What is the hidden score of each row? Scores go from 0 to 15, and 7 is about the middle.
[-30  24 -34  34 -15  25 -33  29] -> 7
[ -1   5   0  26  -5  32 -27  38] -> 12
[ 42 -41  34 -39  40 -38  32 -34] -> 6
[  0  12  -2  35 -16  35 -35  23] -> 5
[-33  35 -31  35 -42  33 -34  43] -> 10
[ 44 -45  30 -37  36 -35  33 -37] -> 6
[-24  32 -29  39 -37  35 -36  38] -> 8
[ 38 -44  34 -34  36 -37  34 -34] -> 6
[-34  33 -30  32 -40  37 -35  38] -> 10
[-36  38 -28  31 -41  36 -32  48] -> 12
[ 40 -49  40 -41  35 -32  39 -32] -> 8
[ 35 -26  39 -40  12 -31  25 -18] -> 9
[ 45 -42  35 -40  41 -38  34 -34] -> 6
[-16  12 -18  37 -31  41 -36  41] -> 12
[ 41 -39  44 -39  27 -39  33 -33] -> 6
[ 21 -36  24 -34  37 -33  35 -30] -> 7
[-15   7 -12  30 -15  28 -28  35] -> 11
[ 44 -44  32 -36  42 -35  39 -27] -> 8
[ 43 -38  44 -42  16 -23  28 -16] -> 11
[  9 -13  -1 -24  -1  -2  16   9] -> 15
[-12  13 -13  31 -17  35 -34  26] -> 8
[-14  -2 -13  16  -9  20 -18  26] -> 12
[ 44 -40  32 -40  38 -33  34 -33] -> 6
[ 39 -47  31 -35  38 -34  32 -33] -> 7
[ 44 -42  38 -35  30 -36  30 -31] -> 6
[ -8   3  14 -13  39 -37  36 -38] -> 0
[-32  33 -30  33 -39  36 -36  40] -> 10
[-21  18 -25  34 -33  35 -37  36] -> 10
[ 44 -43  37 -38  41 -37  35 -35] -> 6
[-35  31 -33  23 -24  14   4 -18] -> 0
[-35  32 -21  16  -8  -9  26 -36] -> 0
[-32  30 -29  37 -39  39 -40  35] -> 8
[-10  -2  -2  13   3   5  -2   3] -> 6
[-35  32 -34  34 -31  36 -36  39] -> 10
[-15   3 -10  17  -6  13 -14  17] -> 8
[-10 -13  -1  -1   5  17  -5  14] -> 13
[ 20  -7  27 -22  22 -34  20 -27] -> 1
[-23  21 -16  29 -32  43 -37  37] -> 11
[-35  27 -37  30 -15  23 -31  17] -> 5
[-21  27 -30  37 -37  38 -34  38] -> 9
[-35  35 -33  30 -35  33 -33  42] -> 11
[-37  34 -29  32 -41  35 -37  40] -> 10
[-34  35 -25  36 -37  35 -36  41] -> 9
[-25  28 -26   8  -7 -14  34 -33] -> 0
[-28  31 -40  36 -23  32 -35  38] -> 9
[ 13 -21  10 -42  20 -32  33 -13] -> 12
[-30  33 -22  18 -20  15 -10   5] -> 2
[-12  23 -17  36 -22  28 -30  14] -> 2
[ 38 -40  37 -34  31 -39  31 -32] -> 5
[ 26 -41  33 -33  33 -37  32 -35] -> 5
[-29  30 -33  41 -34  38 -34  42] -> 10
[-34  32 -33  30 -34  35 -36  42] -> 11
[ -9  10  -9 -16  18 -34  32 -34] -> 0
[-33  33 -33  17 -14  -1  25 -38] -> 0
[ 43 -44  29 -35  37 -33  36 -36] -> 6
[-36  31 -32  33 -41  39 -35  42] -> 11
[ 47 -41  34 -39  40 -36  31 -34] -> 6
[-10  26  -7  35 -23  35 -31  11] -> 1
[ 42 -41  40 -41  22 -36  36 -33] -> 7
[  2  17  12   8  -2  -1 -15 -19] -> 0
[-12   7 -10  29 -16  27 -32  26] -> 8
[-28  33 -31  29 -35  35 -35  37] -> 10
[ 41 -40  34 -38  44 -34  37 -39] -> 4
[ 18 -29  29 -41  33 -36  36 -34] -> 6
[-33  29 -39  34 -20  25 -22  14] -> 3
[ -8   7  -8  21  -8  20 -23  25] -> 9
[ -3   6  -2  34  -8  36 -30  36] -> 10
[ 41 -40  35 -40  41 -37  35 -31] -> 7
[-18  20 -20  31 -25  35 -35  38] -> 10
[-26  32 -19  21 -30  18 -36  22] -> 6
[ 42 -43  31 -37  35 -38  37 -34] -> 6
[ -2  16  -5  37 -13  27 -31  23] -> 4
[ 16 -20   8 -37  12 -25  40 -13] -> 12
[-14   5 -15  23 -20  23 -22  35] -> 13
[-31  35 -28  31 -37  38 -36  40] -> 10
[-17  23 -26  33 -27  36 -34  31] -> 8
[-33  30 -31  41 -42  36 -34  39] -> 9
[ -9  23 -15  36 -22  28 -35  19] -> 3
[ 38 -41  38 -41  37 -38  35 -32] -> 7
[ 47 -42  38 -41  31 -39  36 -35] -> 6
[-35  30 -33  33 -18  23 -26  15] -> 3
[-27  28 -30  31 -35  31 -34  42] -> 11
[-22  38 -13  15 -23  -1 -12  -8] -> 0
[ 17  -9  13 -43  20 -36  38 -29] -> 6
[-21  30 -27  35 -29  35 -33  37] -> 9
[-33  32 -28  35 -38  36 -32  41] -> 10
[-13  14 -13  34 -22  35 -38  27] -> 7
[-30  31 -29  29 -35  36 -35  38] -> 10
[ 37 -46  27 -39  36 -39  34 -33] -> 7
[-8 -4 -3  8  5  5 -1  3] -> 7
[ 42 -44  31 -34  35 -34  36 -34] -> 6
[-31  36 -29  32 -32  37 -38  38] -> 9
[-17  14 -12  26 -22  34 -33  34] -> 11
[-30  32 -38  33 -36  33 -36  38] -> 10
[ 39 -42  36 -38  37 -36  38 -30] -> 7
[ 41 -40  40 -38  11 -20  28  -9] -> 13
[ -2   0   0 -24  14 -41  37 -29] -> 2
[-38  36 -34  36 -39  39 -35  44] -> 11
[ 16 -19  24 -34  43 -29  29 -24] -> 6
[ 43 -39  30 -39  33 -30  35 -37] -> 6
[ 10 -22  17 -25  37 -23  38 -18] -> 7
[ 45 -46  30 -34  37 -31  37 -33] -> 7
[ -4  11  -8  34 -16  33 -31  31] -> 8
[ 40 -42  34 -40  39 -31  33 -33] -> 7
[ -8  14 -11  31 -14  29 -35  29] -> 8
[ 17 -18  29 -41  40 -34  35 -34] -> 4
[-32  29 -22  30 -37  37 -35  39] -> 10
[-35  38 -42  29 -32  36 -32  38] -> 10
[ -9  14 -12  34 -16  32 -38  21] -> 5
[  9 -12  -4 -21  -8   1   6  24] -> 15
[-9 -5 -6  7  2 13 -5 13] -> 10
[-34  33 -26  24 -36  38 -36  38] -> 11
[ 40 -38  37 -41  39 -33  35 -33] -> 6
[-37  36 -31  33 -41  40 -36  39] -> 10
[-31  32 -31  35 -37  35 -37  39] -> 9
[ 40 -43  43 -42  31 -39  31 -36] -> 6
[ 17 -22  16 -43  21 -32  38 -22] -> 9
[-10  20 -11  31 -19  28 -35  13] -> 3
[ -9  15 -10  33 -14  30 -36  19] -> 4
[-30  28 -32  33 -30  35 -34  38] -> 10
[ 13 -20  33 -41  40 -37  36 -34] -> 4
[-12  23 -18  31 -19  34 -37  23] -> 5
[ 11 -19   0 -25   6 -16  25  -2] -> 13
[ 43 -43  38 -41  38 -39  35 -38] -> 5
[-12  -8  -6   5   0  16 -10  23] -> 14
[-36  32 -34  28 -40  33 -36  41] -> 11
[-32  38 -32  34 -32  36 -36  35] -> 8
[-12   9  -8  32 -12  22 -29  18] -> 5
[-31  35 -37  39 -25  31 -38  42] -> 9
[-28  33 -28  32 -35  33 -34  33] -> 8
[-18  20 -24  36 -34  39 -36  37] -> 10
[ 42 -47  34 -38  34 -30  32 -29] -> 8
[ 26  -9  27 -16  21 -29  18 -24] -> 1
[-32  26 -38  36 -13  29 -28  19] -> 4
[-38  35 -30  32 -37  39 -32  42] -> 11
[ 12   6  20  -2  11 -19  -1 -25] -> 0
[ 41 -46  39 -37  30 -33  36 -37] -> 6
[ 43 -42  40 -34  30 -32  34 -37] -> 5
[-34  34 -28  34 -40  39 -39  37] -> 9
[ 45 -37  39 -40  15 -18  27 -10] -> 13
[ 33 -23  36 -35  29 -34  34 -36] -> 3
[-38  30 -36  33 -39  39 -36  43] -> 12
[ 43 -41  32 -36  36 -36  35 -37] -> 5
[-19  27 -28   8  -6 -18  37 -34] -> 0
[ 36 -41  34 -38  33 -36  32 -37] -> 5
[-34  32 -36  32 -37  40 -33  40] -> 11
[ 42 -48  34 -38  40 -37  33 -36] -> 6
[-34  34 -35  19 -19   7   9 -29] -> 0
[ -9  10 -10 -16  14 -36  36 -34] -> 0
[-29  29 -19  32 -42  32 -34  31] -> 8
[-19  33 -14  33 -38  31 -35   8] -> 0
[  1  14   2  28 -16  34 -33  26] -> 7
[ -3 -17   3  -2  12   0  10  -7] -> 7
[-35  27 -33  34 -34  36 -39  40] -> 11
[-36  29 -39  34 -26  29 -34  38] -> 10
[ 37 -43  35 -41  34 -40  37 -33] -> 7
[  7  -9  35 -40  42 -32  33 -34] -> 2
[ -5   7  19 -34  33 -35  31 -31] -> 1
[ -5   3  -2  24  -4  32 -28  32] -> 11
[ 38 -42  33 -43  37 -39  31 -33] -> 7
[-21  29 -27   6  -5 -20  35 -34] -> 0
[ 44 -39  41 -39  17 -21  34 -29] -> 8
[ 36 -37  35 -37  18 -26  34 -17] -> 11
[ 42 -44  38 -41  33 -33  31 -30] -> 8
[ 46 -46  32 -37  38 -37  33 -36] -> 6
[ -2   7  -1  27  -7  32 -28  28] -> 9
[-34  37 -30  36 -36  40 -35  42] -> 10
[-28  33 -33  32 -36  37 -42  39] -> 10
[ 41 -41  36 -37  40 -37  32 -32] -> 6
[-33  35 -27  30 -37  36 -37  41] -> 10
[ 26 -39  20 -26  30 -29  35 -33] -> 5
[ 44 -41  34 -37  35 -33  41 -35] -> 6
[ 39 -47  34 -41  39 -38  32 -35] -> 7
[-28  31 -31  32 -29  36 -36  40] -> 10
[ -2   5  -2 -24  24 -34  37 -34] -> 0
[ 45 -42  31 -38  36 -39  30 -27] -> 8
[-34  31 -27  23 -31  25 -24  24] -> 7
[-34  33 -28  34 -41  41 -34  36] -> 9
[ -2  18  -4  32 -19  34 -33  21] -> 5
[-34  27 -25  31 -30  37 -34  37] -> 10
[-17  33 -32  35 -29  35 -31  36] -> 8
[ 41 -45  46 -41  19 -28  36 -30] -> 8
[ 32 -45  22 -41  43 -35  34 -31] -> 8
[ -2  15  -4  30 -13  29 -30  19] -> 5
[ 43 -40  28 -38  37 -32  32 -38] -> 5
[ 42 -46  29 -36  33 -38  39 -31] -> 8
[ 45 -42  32 -37  37 -36  37 -34] -> 6
[-23  19 -26  33 -32  40 -38  42] -> 12
[-34  34 -35  31 -39  35 -34  40] -> 10
[-16  11 -13  31 -18  26 -31  35] -> 10
[-27  33 -35  35 -36  34 -30  40] -> 10
[-24  17 -24  34 -27  35 -32  40] -> 11
[ 41 -43  31 -33  36 -34  38 -36] -> 5
[  0  16  12  -7  11 -29   8 -33] -> 0
[ 13   4  19  14   2   4 -19  -1] -> 1
[-31  33 -28  39 -37  38 -41  39] -> 8
[-35  34 -21  25 -35  33 -35  38] -> 10
[ 45 -44  35 -41  41 -33  32 -38] -> 6
[-27  31 -37  29 -37  37 -33  39] -> 11
[-32  35 -37  34 -28  37 -37  40] -> 9
[ 41 -45  32 -34  28 -40  34 -33] -> 6
[ 41 -39  38 -42  40 -35  38 -35] -> 6
[ 43 -34  39 -39  11 -24  22  -8] -> 12
[-20  34  -6  15 -20   0 -20  -5] -> 0
[-2 -8  2  9 12 16 -7  5] -> 7
[-24  11 -20  32 -32  39 -37  38] -> 12
[-34  33 -31  32 -37  35 -37  42] -> 11
[ 31 -37  34 -39  24 -30  38 -13] -> 12
[ 12 -25  22 -27  37 -24  34 -24] -> 6
[-37  37 -30  39 -33  32 -31  39] -> 8
[-32  29 -36  33 -39  38 -39  39] -> 10
[-13   8 -11  29 -13  27 -30  28] -> 9
[ -8  18 -12  33 -15  25 -35  21] -> 4
[-31  31 -27  30 -33  34 -36  40] -> 10
[-35  37 -37  33 -44  36 -32  41] -> 10
[-24  33 -33  31 -33  39 -35  39] -> 10
[ 40 -45  35 -34  36 -34  32 -38] -> 5
[-34  33 -27  35 -39  37 -36  42] -> 10
[ 38 -22  33 -36  29 -36  36 -32] -> 4
[-24  35 -15  10  -9 -12  28 -34] -> 0
[ 41 -40  29 -38  35 -34  31 -35] -> 6
[  7   7  10  33 -16  30 -35  21] -> 5
[ 43 -44  33 -42  37 -31  30 -34] -> 7
[ 41 -44  40 -41  39 -36  37 -29] -> 8
[-8 -4 -2 11  6  2  1 -1] -> 5
[ 42 -44  38 -36  37 -37  36 -32] -> 6
[ 48 -42  34 -41  37 -30  34 -34] -> 7
[ -8  10  -4 -18  13 -35  41 -36] -> 0
[ -7  20 -13  33 -14  32 -35  22] -> 5
[-37  29 -30  33 -38  36 -36  39] -> 10
[-24  26 -24  36 -32  31 -36  37] -> 9
[-8  0 -8 17 -4 10 -8 12] -> 7
[ -7 -16  -3  -1   6  16  -5  14] -> 13
[ 44 -49  36 -39  39 -38  33 -37] -> 6
[-26  27 -34  38 -19  28 -35  31] -> 7
[ -4  -3   0  14   7  18 -14  14] -> 8
[-37  34 -25  12  -5 -13  30 -31] -> 0
[ 40 -43  32 -38  31 -40  35 -37] -> 6
[ 43 -31  41 -39  16 -32  19 -19] -> 8
[ 43 -38  41 -38  28 -37  36 -33] -> 6
[ 41 -41  29 -34  38 -39  38 -36] -> 5
[ 11 -14  28 -42  35 -35  32 -35] -> 3
[-14  17 -19  34 -29  37 -39  38] -> 10
[ 45 -42  32 -38  37 -36  36 -35] -> 6
[ 39 -43  42 -42  22 -30  37 -34] -> 7
[ -9  13 -11  37 -15  34 -34  28] -> 7
[ 38 -45  33 -38  37 -39  36 -34] -> 7
[  0  16   5  27 -19  32 -36  22] -> 5
[ 22 -32  36 -37  38 -35  36 -37] -> 4
[-10  12 -14  -8   8 -36  34 -34] -> 0
[-27  37 -32  31 -40  40 -37  40] -> 10
[ 41 -44  34 -39  34 -40  32 -39] -> 5
[-24  32 -10  11 -22  -8  -8 -18] -> 0
[-37  34 -30  32 -40  41 -36  40] -> 10
[-38  35 -31  38 -36  38 -34  36] -> 8
[-29  33 -20  14 -12  -8  19 -34] -> 0
[ -1   2  25 -41  36 -32  35 -35] -> 2
[-17  31 -13   4  -7 -27  37 -33] -> 0
[ 42 -42  31 -41  33 -37  38 -36] -> 6
[-12  22 -21  36 -20  35 -36  18] -> 4
[ -1   2  24 -39  37 -36  33 -36] -> 1
[-29  31 -15   1  10 -31  36 -40] -> 0
[-34  30 -35  34 -14  24 -33  14] -> 2
[ -6  20  -8  36 -13  30 -34  23] -> 4
[ 43 -41  35 -36  39 -36  35 -35] -> 5
[ -8   8  -4 -19  20 -37  34 -32] -> 0
[ 41 -48  32 -39  39 -36  36 -35] -> 7
[-40  29 -36  32 -13  31 -28  22] -> 6
[ 40 -45  36 -44  38 -35  34 -31] -> 8
[ 43 -36  42 -40  19 -28  34 -27] -> 8
[ 42 -42  35 -37  30 -31  35 -31] -> 7
[ 40 -41  34 -37  35 -38  30 -36] -> 5
[ 41 -40  30 -39  40 -35  40 -34] -> 6
[-31  34 -31  32 -35  39 -40  38] -> 9
[-18   9 -17  27 -14  24 -31  35] -> 11
[ -2   5  -1 -20  20 -37  32 -36] -> 0
[-15  18   4 -23  40 -40  34 -35] -> 0
[ 43 -43  33 -40  37 -37  35 -37] -> 6
[-33  32 -28  38 -38  42 -32  40] -> 10
[-24  33 -14   8  -7 -22  34 -36] -> 0
[ 42 -42  30 -37  35 -33  38 -33] -> 7
[ 44 -44  33 -37  36 -34  35 -30] -> 7
[ 29 -37  39 -40  30 -34  32 -34] -> 6
[-11  26  -2   0   1 -30  32 -34] -> 0
[  4  -6  32 -43  37 -36  29 -37] -> 2
[-4 -9  4 -1 11  1  8 -6] -> 6
[-30  34 -28  32 -43  34 -36  42] -> 10
[-41  25 -36  37 -14  25 -27  14] -> 3
[ 43 -38  36 -35  33 -35  35 -35] -> 5
[ 42 -46  43 -37  26 -28  35 -36] -> 6
[-26  27 -37  34 -16  26 -31  22] -> 5
[ 44 -52  30 -43  34 -41  32 -37] -> 7
[ 29 -12  31 -31  26 -36  28 -31] -> 2
[-37  32 -29  31 -34  39 -32  39] -> 10
[-13   4  -8  19  -7  17 -18  21] -> 9
[-29  25 -30  31 -43  36 -38  34] -> 10
[-35  31 -19  16 -14  -5  19 -37] -> 0
[-34  30 -22  11  -8 -14  29 -30] -> 0
[-30  39 -33  29 -42  37 -32  38] -> 10
[-39  32 -35  36 -20  27 -34  35] -> 8
[-20  16 -11  -6   4 -31  34 -35] -> 0
[-38  33 -25  32 -45  37 -36  38] -> 10
[ 26 -27  32 -43  35 -37  29 -16] -> 10
[-5 -5 -3  8  4 12 -6  6] -> 8
[ 43 -44  41 -43  18 -30  35 -33] -> 8
[ 16 -24   3 -22   6  -8  22  10] -> 15
[ 40 -45  36 -37  32 -39  38 -35] -> 6
[-30  38 -35  29 -29  33 -36  35] -> 8
[-34  33 -20  18 -27  15 -17  14] -> 5
[-30  37 -28  35 -44  36 -32  38] -> 9
[ 20 -14  15 -37  19 -31  31 -30] -> 5
[-40  28 -36  32 -28  34 -34  39] -> 11
[  5  -3   8 -33  25 -39  31 -32] -> 2
[ 28 -41  25 -36  36 -35  36 -33] -> 7
[-10  22 -15  35 -20  31 -36  15] -> 2
[-32  35 -32  37 -43  35 -33  36] -> 8
[ 26 -27  35 -39  34 -32  34 -22] -> 8
[ 17   0  22 -10  14 -23   4 -16] -> 1
[-17  22 -22  30 -28  33 -37  32] -> 9
[-36  34 -33  33 -40  39 -34  40] -> 10
[ 46 -45  37 -39  26 -38  36 -32] -> 7
[-29  32 -20  14 -14  -3  10 -25] -> 0
[ 48 -41  34 -39  39 -38  36 -35] -> 6
[-34  31 -34  32 -22  24 -31  37] -> 9
[-37  37 -38  37 -34  34 -39  40] -> 9
[ 46 -43  30 -38  38 -35  34 -30] -> 7
[-34  34 -18  17 -20   2  -2 -12] -> 0
[-37  33 -25  32 -39  39 -40  41] -> 10
[ 30 -24  31 -41  12 -33  28 -31] -> 6
[-33  35 -30  33 -40  32 -37  37] -> 9
[ 39 -47  34 -37  38 -32  40 -37] -> 6
[ 44 -46  34 -43  34 -41  34 -37] -> 6
[-13   9 -16  31 -18  32 -33  40] -> 12
[ 39 -44  39 -41  25 -37  34 -37] -> 6
[-19  20 -19  35 -30  37 -38  43] -> 11
[ 43 -45  34 -40  33 -35  34 -37] -> 6
[ 39 -40  40 -41  17 -26  34 -16] -> 12
[ 40 -44  30 -39  35 -39  38 -36] -> 6
[  1   1   5 -27  30 -33  33 -37] -> 0
[-35  33 -36  36 -38  35 -34  41] -> 10
[ 44 -40  30 -32  33 -31  35 -36] -> 5
[ 43 -45  38 -43  28 -38  36 -33] -> 8
[ 42 -40  34 -40  39 -39  38 -37] -> 5
[ 25 -12  30 -26  27 -31  20 -35] -> 0
[-27  29 -33  33 -35  32 -32  38] -> 10
[  5  11  16 -15  22 -35  28 -38] -> 0
[ 41 -50  33 -38  36 -39  38 -37] -> 7
[-13  26 -17  33 -20  34 -31  21] -> 4
[-34  33 -32  36 -41  38 -30  36] -> 9
[  4  -5  10 -37  36 -33  36 -36] -> 2
[-10  -8  -7   6  -3  20 -13  19] -> 12
[-23  29 -29  29 -33  35 -36  36] -> 10
[ -9  10 -14  31 -17  30 -34  33] -> 10
[-11   4 -10  23  -8  16 -17  21] -> 8
[ -5   7   0 -25  21 -35  31 -34] -> 0
[ -6 -13  -1  -2  11  11  -2   7] -> 11
[-17  15 -17  31 -30  39 -33  40] -> 12
[-36  34 -32  35 -36  36 -37  38] -> 9
[-27  33 -34  33 -37  32 -35  38] -> 9
[-35  33 -15  12 -10  -6  18 -32] -> 0
[-33  33 -27  21 -22   6  11 -29] -> 0
[-38  32 -31  32 -40  35 -40  36] -> 9
[ 39 -47  24 -35  38 -36  35 -36] -> 6
[ 38 -44  34 -43  37 -33  34 -31] -> 8
[ 42 -38  38 -39  18 -30  35 -23] -> 9
[-15  11 -15  28 -18  26 -30  39] -> 12
[-28  27  -8  -2  12 -34  30 -37] -> 0
[ 13 -19  32 -38  40 -35  34 -38] -> 2
[-34  34 -29  36 -41  33 -34  33] -> 7
[ 40 -42  39 -38  21 -29  32 -33] -> 7
[-35  27 -22  18 -12  -5  16 -36] -> 0
[ 38 -40  34 -38  36 -34  37 -31] -> 7
